M =
[[121 125 126 140 126 129 151]
 [127 131 111 102 114 143 127]
 [137 147 131 133 127 133 110]
 [112 131 136 117 134 121 133]
 [123 130 128 141 127 136 147]
 [129 127 126 125 125 131 129]
 [128 126 123 122 124 131 127]
 [129 116 129 122 126 123 121]
 [120 131 134 122 132 124 130]
 [127 134 132 129 129 127 124]
 [131 126 136 130 127 121 112]
 [127 119 122 126 121 129 131]
 [113 112 133 137 106 127 119]]
The entry in the top-right corner: 151
The third smallest entry?
A: 110
The entry just right of the centre entry is 124
The first entry, reading row by row?
A: 121
The bottom-left entry?
A: 113
The entry directly above the centre entry is 125
The entry directly above 102 is 140
The bottom entry of the column that holds the largest entry is 119
The 4th-last entry, reading row by row: 137
The 5th entry, reading row by row -> 126
The last entry of the smallest entry's row is 127
The third entry from the end, reading row by row -> 106
The smallest entry in the first column -> 112
The 3rd entry on the diagonal from the top-right corner is 127
The entry directly below the centre entry -> 122
The second entry on the diagonal from the top-right corner?
A: 143
The centre entry?
A: 122
The entry just left of the centre entry?
A: 123
The entry just left of the smallest entry?
A: 111
The first entry of the smallest entry's row: 127
The 2nd-last entry, reading row by row?
A: 127
The entry just left of the largest entry is 129
The second entry on the main diagonal?
A: 131
The entry just left of 117 is 136

Read these off the table that follows. Indices start at 0.
1) Report the entry at row 1, column 0.
2) Report the bottom-right entry.
3) Report the entry in row 2 and column 0.
4) Report the entry in the top-right corner.
5) Report the entry directly above the smallest entry.
6) Report the entry at row 0, column 2.
[[137 126 135 126 128 127 118 143 132 130 125 127 127 130 132]
 [125 121 151 121 128 124 109 131 140 122 125 124 127 136 133]
 [139 126 118 132 128 137 117 142 117 146 127 124 119 123 127]
 [136 147 140 148 128 122 110 139 129 129 125 121 125 131 131]
 [130 123 113 127 128 136 126 132 119 133 128 126 127 123 128]]
1) 125
2) 128
3) 139
4) 132
5) 118
6) 135

[[134 125 115 111 134 134 108 136 115 116]
 [133 114 133 142 116 130 145 117 139 138]
 [130 123 124 125 129 129 123 124 126 127]
 [138 110 121 116 126 135 117 122 114 115]
 [131 125 130 130 128 127 131 125 128 130]
 [131 129 120 122 123 127 124 128 132 120]
 [128 124 126 130 117 129 129 122 142 130]
 [132 109 126 132 116 135 131 118 137 131]
 [130 124 136 127 133 125 128 124 120 122]
 [135 118 120 111 139 136 110 133 104 115]]
Counting starts at 0.
The entry in row 0 and column 2: 115
Give the top entry of the column that holds the largest entry.
108
The top-right entry -> 116
Give the largest entry.
145
Give the entry just right of the largest entry.
117
Give the entry in row 0 and column 1.
125
The entry in the bottom-right corner: 115
Give the bottom-left entry.
135
Give the entry at row 1, column 0.
133
Give the entry at row 2, column 1.
123
The top entry of the column that holds the smallest entry -> 115
Give the entry at row 0, column 0.
134
Give the entry just left of the smallest entry.
133
Give the entry at row 2, column 2.
124
The bottom entry of the column that holds the smallest entry is 104
The entry directly above 104 is 120
Give the bottom entry of the column that holds the largest entry.
110
Give the entry in row 1 and column 1.
114
The entry directly below 121 is 130
Give the entry at row 2, column 0.
130

117,133,139,155
104,149,150,146
114,145,138,119
118,133,136,146
123,131,130,134
112,145,147,146
127,126,129,145
Counting starts at 0.
The entry in row 1 and column 2? 150
The top-right entry? 155
The entry in the top-left corner -> 117
The entry at row 0, column 2? 139
The entry just right of 123 -> 131
The minimum is 104
The entry in row 0 and column 1? 133
The entry in row 2 and column 0? 114

m = array([141, 129, 126, 128, 154, 129, 141, 122, 123, 114, 120, 128, 124])
Find the entry just right of the smallest entry.
A: 120
Find the entry just right of the largest entry.
A: 129
The entry just left of the largest entry -> 128
The entry just right of the centre entry: 122

Questions about the matrix below.
1) Read off the 1st entry, reading row by row.
2) Read off the entry directly below the largest entry.
3) Read off the last entry, reading row by row.
4) Read off the smallest entry in the last column.
5) Read off the last entry of the largest entry's row.
6) Read off the entry just right of 112.
7) Read off the 2nd entry on the main diagonal.
[[129 129 128 149 144 123 129]
 [129 128 128 129 128 128 128]
 [129 128 131 128 129 129 128]
 [131 129 128 131 128 127 130]
 [129 138 129 139 133 124 138]
 [110 132 138 112 134 128 126]
 [139 125 122 138 124 127 129]
 [128 115 127 131 133 129 115]
 [121 135 126 124 126 126 133]
 [127 130 127 117 137 116 119]
 [128 127 128 126 130 126 126]
 [131 125 128 129 129 129 127]]
1) 129
2) 129
3) 127
4) 115
5) 129
6) 134
7) 128

Read these off the array that follows.
1) Give the first entry on the diagonal from the top-right corner.
2) Give the third largest entry.
3) Give the maximum.
4) Give the second entry in reading order.
5) Give the entry in the bottom-left corner.
6) Give the last entry, reading row by row.
7) Give the top-left entry.
8) Give the bottom entry of the column that holds the smallest entry.
[[124 118 124 128 135 133 124 131 142 128 136 137 136 130 129 135]
 [129 125 121 129 132 138 126 122 146 127 134 140 140 122 130 129]
 [129 121 125 123 152 134 112 133 135 129 125 139 140 135 135 120]]
1) 135
2) 142
3) 152
4) 118
5) 129
6) 120
7) 124
8) 112
